Each row of M is roughly a mix of the hidden directions of one of 4 groups.
M, 124 rows:
[-38 1 -35 11 -18 7 -25 -30 10 22]
[-2 -40 7 25 -43 18 20 -1 21 -6]
[40 7 6 36 -23 13 12 -28 -21 -15]
[39 15 0 8 23 -23 28 8 -41 -1]
[20 7 20 -20 20 -15 19 21 42 -31]
[43 -12 -14 -3 -15 1 -7 0 -50 17]
[8 -6 -2 42 -17 4 22 5 -46 -22]
[5 1 -38 37 -21 23 7 -32 -21 6]
[14 31 28 -16 38 0 11 25 6 -31]
[-23 -17 -15 22 -16 28 20 13 46 0]
[15 2 15 -26 23 -19 33 36 13 26]
[2 48 24 25 -2 -7 7 -25 -14 -28]
[46 11 16 -32 -5 -17 7 17 -32 -8]
[27 4 -14 18 21 22 6 -23 -41 30]
[-40 -13 -22 33 -12 2 -3 -42 3 0]
[-39 -48 1 5 -34 8 -13 -4 7 -4]
[1 -38 29 -7 -16 30 -1 29 -9 -30]
[4 13 31 -45 12 -24 -19 17 26 -8]
[-1 46 -18 -24 21 11 -37 2 20 3]
[13 -14 -6 11 -30 46 -5 -12 -28 -29]
[10 -22 12 28 -45 39 1 7 -13 3]
[34 17 50 -22 -9 9 -1 24 -7 5]
[-37 -23 -15 23 -35 25 -4 -20 15 12]
[-19 -38 3 3 -44 19 0 -14 29 -11]
[14 48 -10 -8 24 -31 -7 17 25 11]
[24 10 28 -12 32 -32 8 19 -34 -11]
[7 -46 -11 5 -28 32 -27 -9 12 15]
[-24 -51 9 24 -32 -7 6 -9 -14 -8]
[-27 20 -25 4 -19 -6 -20 -3 53 3]
[-50 3 -25 -11 4 -10 -19 -28 26 12]
[-8 12 14 -10 13 -3 -58 -21 -12 -27]
[42 3 8 35 1 0 24 27 -26 18]
[20 -5 -21 36 -20 21 0 -24 -38 16]
[33 26 1 -53 2 12 12 8 1 -19]
[15 29 -12 -28 35 -33 12 -26 3 -15]
[4 37 -18 20 39 37 8 -8 -11 -6]
[18 5 28 -34 28 3 -11 30 28 -21]
[-49 -27 1 11 -21 -6 9 -1 36 -15]
[59 17 0 -2 16 -19 12 11 -26 -3]
[-26 -5 15 10 -40 -24 -6 -35 16 -23]
[14 21 -10 -16 46 -11 29 35 5 4]
[-32 26 -3 -8 -10 -13 -21 4 43 -31]
[-16 11 27 29 -31 -12 26 -1 25 -30]
[-35 32 16 17 19 16 6 -6 -25 -35]
[12 12 29 -27 -30 8 9 27 33 -23]
[38 -39 3 -8 -14 18 -4 9 40 -2]
[29 7 -20 8 38 20 -5 12 8 43]
[-38 14 -16 23 -7 6 -4 -17 -47 19]
[-17 -24 20 -35 25 -28 -6 34 14 2]
[2 -20 8 -32 -10 5 -6 35 46 16]
[25 41 17 -14 33 -8 -15 28 -17 -9]
[0 -44 -17 30 -38 10 2 -15 -7 20]
[-26 -32 42 0 -14 18 5 35 11 4]
[41 6 -11 28 -2 4 27 -8 -40 16]
[-55 -21 -2 -25 3 10 -11 6 23 -21]
[-16 -4 6 -16 14 23 -6 32 53 8]
[46 17 -2 26 5 -36 25 4 -13 9]
[-17 -36 17 -6 -43 1 1 32 16 -15]
[4 -26 -20 9 -27 37 2 20 35 20]
[45 35 -12 24 3 12 5 -8 -32 -5]
[-10 5 13 -44 14 45 14 15 20 -6]
[-10 5 0 -40 22 -41 -6 23 24 15]
[-3 36 -18 -6 48 -32 11 -12 -5 5]
[-28 31 -13 -3 34 -8 28 24 -24 16]
[29 35 -10 -25 26 29 -28 -2 -13 5]
[-45 -40 -11 5 -26 19 0 -18 12 2]
[-25 -14 -13 -6 47 -19 8 20 -29 18]
[-22 -46 -16 5 -32 20 -20 -7 4 22]
[1 -20 -24 -6 -4 45 1 -8 4 46]
[-24 -34 -23 7 -26 25 -2 -8 22 34]
[21 13 -10 -5 -37 16 12 11 48 -17]
[27 14 20 -39 21 -7 -3 33 27 13]
[-26 19 22 -17 30 0 24 30 22 -26]
[23 35 10 -12 23 -34 -3 -30 -25 0]
[-37 -44 -9 13 -32 15 -3 -5 18 13]
[28 27 17 -22 41 -20 -2 19 -24 0]
[-34 0 -1 -18 35 9 22 36 25 -9]
[20 34 42 -15 21 13 -1 24 -19 -14]
[-60 -14 5 -11 24 -5 -6 15 22 -3]
[-10 35 15 -29 37 -29 -21 12 -7 -10]
[-10 -36 -26 5 34 -18 26 9 -30 7]
[-42 -25 -1 17 -35 24 -13 -4 22 12]
[32 36 23 -19 -11 14 -10 10 39 10]
[-18 -15 31 -1 -14 -22 -3 24 49 7]
[4 -10 23 -42 -1 -53 -3 5 -4 -4]
[-42 13 11 45 24 11 -10 -3 21 -1]
[-3 10 -20 32 3 28 26 1 -43 22]
[1 -34 -22 -11 -19 7 -32 -1 -4 46]
[-57 -39 -15 -7 -4 8 -7 -9 6 6]
[32 23 -28 32 1 17 -3 -33 -19 14]
[0 21 18 -29 39 -1 16 42 12 -5]
[-25 -20 23 -10 18 -12 -10 38 -32 -24]
[-37 14 -4 -20 17 42 -27 -19 1 -13]
[22 40 -7 20 23 3 11 -5 -42 18]
[-9 -38 -17 6 -6 32 -6 -14 -17 43]
[3 17 -7 -29 51 -17 3 32 13 -1]
[28 40 14 -13 31 -32 4 19 -4 -10]
[19 -9 -13 2 19 28 43 37 9 14]
[-46 -39 4 -13 -23 -2 -8 13 25 3]
[30 19 -17 41 12 17 15 -9 -36 8]
[-12 -14 -17 19 -31 21 19 -47 -11 15]
[4 -54 0 4 -24 30 14 -3 -17 21]
[12 -20 -22 33 -9 16 -6 -30 -34 27]
[0 3 -6 51 -31 37 10 0 17 2]
[-25 -31 9 -9 -33 -11 -18 -16 40 -14]
[23 47 -7 -13 -5 -7 -8 15 39 -21]
[-24 8 -40 11 13 -24 -21 -24 -28 17]
[-36 -21 5 2 -40 33 -7 -25 14 -2]
[30 -19 -23 2 -25 -28 -27 -30 1 22]
[-14 -29 -26 29 -33 30 -10 -12 13 19]
[-15 8 -29 34 18 41 -5 -19 -24 -2]
[-17 19 31 -6 23 -5 -17 44 -7 29]
[43 -9 8 -20 8 3 20 -6 -48 -13]
[53 6 17 -12 8 4 19 6 -28 -28]
[9 29 -13 23 37 4 6 -19 -43 -6]
[-2 4 34 25 3 -22 31 39 8 -21]
[-33 -36 21 20 -18 -25 9 -6 -13 -27]
[45 27 20 2 19 9 33 22 -9 -11]
[-8 9 35 -4 -23 -29 0 -19 26 -39]
[-33 -22 27 -8 19 -20 11 36 23 16]
[-41 -31 10 -8 -30 -31 3 -8 9 -22]
[8 -7 11 17 -37 43 2 36 15 -8]
[8 8 36 -23 32 -23 14 24 -23 -21]
[-23 32 -16 -3 -14 18 -16 -11 45 -24]
Here is one row from each group, named. Which group is each of the other rows in?
[53 -15 4 10 -21 -24 22 11 23 -5]
<38>
[18 43 0 15 21 -23 4 -19 -33 -20]
<92>
[-22 11 22 -19 37 6 0 39 27 -15]
<42>
[26 -33 4 25 -47 -1 13 -4 -8 -20]
<67>

[42 24 19 -14 26 -17 18 16 15 -24]
<92>
[-21 -18 -29 -1 -12 -41 -20 -30 22 0]
<92>
[-8 29 -10 -7 49 9 8 26 -30 10]
<92>
[31 13 0 -41 25 -32 -23 14 -3 -12]
<38>
[40 -25 -12 -25 -39 2 19 19 -2 7]
<42>
[34 -4 40 -1 -6 17 2 41 -16 -17]
<38>
[-21 -24 -39 31 13 -4 10 -28 -24 9]
<42>
[-42 -21 0 -17 -3 -6 -38 23 20 18]
<38>
[-17 -39 -18 3 -39 19 -1 -32 -9 13]
<38>
[-20 -41 -36 11 -20 -3 17 -17 24 16]
<42>
[-30 11 18 7 -28 -7 -5 -28 -20 -43]
<42>
[41 1 34 -31 8 0 -15 22 23 -12]
<92>
